In the rows, zero is written as 128.
Each path below is one point turned by a fixed rotation once a step. After each direction that follows a path, write how fast that rotation turns it, in deg/step (0 if it stays still).
Each turn is a multiple of 5 degrees from 10 to 175, or 0.
Each row of a path follows its step; steps can be skipped.
Path 1:
step 0: [134 120 136 126 129 131 130 113 128 127 130 135 133 137 124 125 124 135
 134 126 128 128 134 136 111 122 123 117 118 121 127 130 125 122 136 120
 126 132 137 128 125 132 129 134 129 129 129 129 137 136 142 140 130 130
 131 121 129 117 127 125 128 132 131 111 121 136 123 137 131 124 132 135
 120 124 119 126 120]
step 6: [115 135 133 124 127 116 120 124 124 126 130 122 126 128 127 123 123 138
 120 115 136 127 117 116 121 137 124 127 125 140 121 116 121 135 125 126
 132 130 125 129 118 125 134 122 129 125 117 124 128 127 116 123 136 126
 133 132 131 121 127 127 134 133 124 137 126 120 121 127 138 122 132 135
 129 135 142 125 126]
step 8: [129 138 127 133 118 131 131 132 135 129 139 128 130 118 130 123 137 120
 132 121 120 129 134 135 135 116 129 127 125 115 147 127 136 120 132 128
 129 132 138 136 129 126 136 116 131 139 127 130 122 129 128 132 113 137
 132 132 141 130 127 131 127 123 131 123 133 131 127 124 125 134 128 125
 126 133 130 140 133]
step 9: [129 141 129 123 125 125 123 125 132 120 137 118 129 134 147 133 132 136
 129 135 128 130 132 114 137 126 138 125 130 126 124 132 131 128 124 128
 125 125 132 121 129 133 134 118 115 140 117 132 121 125 123 131 132 125
 128 134 123 121 126 135 131 121 127 150 121 122 127 132 121 129 135 128
 133 122 128 124 127]
step 10: [138 127 129 129 124 134 125 137 134 125 119 129 129 123 116 127 122 125
 124 136 134 129 127 127 132 140 126 132 132 132 118 127 134 130 127 130
 124 125 117 121 126 131 125 138 135 125 123 132 132 121 127 122 133 124
 139 109 120 132 131 134 124 134 139 148 128 122 116 135 126 129 133 127
 126 125 138 135 135]
step 17: [120 125 127 130 134 136 134 129 123 134 121 119 120 130 127 137 126 129
 126 144 124 118 137 118 128 134 119 131 127 140 127 125 116 142 121 133
 119 127 130 121 126 118 121 122 123 124 129 126 121 139 136 134 132 130
 129 139 138 137 117 124 125 133 117 130 130 135 122 139 128 122 129 133
 128 129 135 126 134]
step 18: [114 117 141 131 125 126 121 129 140 132 114 132 129 126 125 132 131 136
 130 126 135 118 119 126 134 142 125 135 131 126 127 125 112 124 127 127
 141 126 126 127 127 128 129 123 137 124 132 120 130 137 125 117 133 124
 125 134 120 122 136 126 133 128 131 121 132 128 128 124 128 121 113 123
 118 129 125 123 125]
step 20: [131 131 118 132 122 122 124 123 120 137 135 126 119 129 132 127 131 120
 125 126 122 120 134 130 114 127 133 122 124 126 128 128 123 131 121 131
 125 142 124 126 135 133 123 119 116 147 128 119 139 134 129 135 119 138
 131 121 141 130 121 121 133 117 123 129 124 131 124 128 124 129 134 126
 133 131 134 122 134]
step 21: [130 132 125 128 123 130 124 131 134 127 124 130 136 140 131 133 121 124
 124 133 126 111 117 129 139 125 124 132 125 122 123 119 122 120 116 132
 126 126 122 124 121 129 142 122 127 133 122 132 119 133 118 115 125 132
 124 128 120 138 124 137 123 120 123 131 131 124 126 124 130 118 128 140
 130 125 142 115 131]
step 22: [126 127 129 114 134 129 126 140 133 127 117 123 138 125 120 138 124 130
 138 124 134 131 131 128 131 130 117 135 135 138 132 125 135 125 139 136
 129 129 129 123 129 128 133 129 120 124 119 115 121 126 126 124 131 119
 143 138 126 127 138 127 116 128 138 127 132 128 124 118 129 128 135 133
 135 139 136 140 126]
[129 125 128 128 129 127 129 125 128 128 126 130 128 129 127 131 130 128
 127 129 128 126 130 127 129 128 126 128 126 128 129 131 128 127 127 128
 126 124 126 128 129 127 127 130 128 130 129 125 129 130 127 127 130 129
 128 128 130 125 128 128 129 128 127 126 125 128 130 126 130 126 127 129
 128 128 128 128 131] -> 20
[127 130 124 125 125 127 127 128 125 129 128 129 128 126 127 128 128 126
 129 131 130 129 128 126 127 130 127 127 129 127 130 127 125 129 128 126
 127 126 127 126 127 129 129 129 130 127 126 127 128 130 129 125 129 127
 125 128 129 129 129 129 129 127 127 130 128 129 130 128 127 131 129 130
 127 127 128 127 127] -> 95
[127 128 130 126 132 127 129 130 130 128 126 127 128 127 128 127 130 129
 130 127 130 127 128 129 128 127 127 131 130 128 128 129 128 126 127 129
 129 128 128 127 126 132 130 130 130 125 128 128 131 130 126 126 128 129
 129 128 128 129 128 126 126 129 129 128 125 130 128 130 130 129 129 127
 126 128 129 128 128] -> 95
[131 129 125 129 128 128 128 131 130 131 129 130 129 128 127 130 126 127
 126 129 127 130 127 130 129 127 128 128 130 130 128 128 125 131 129 129
 128 126 131 128 126 126 128 129 130 127 127 127 127 128 127 131 128 131
 132 128 130 128 130 129 127 130 128 128 128 128 128 130 129 128 129 129
 128 127 128 129 131] -> 155
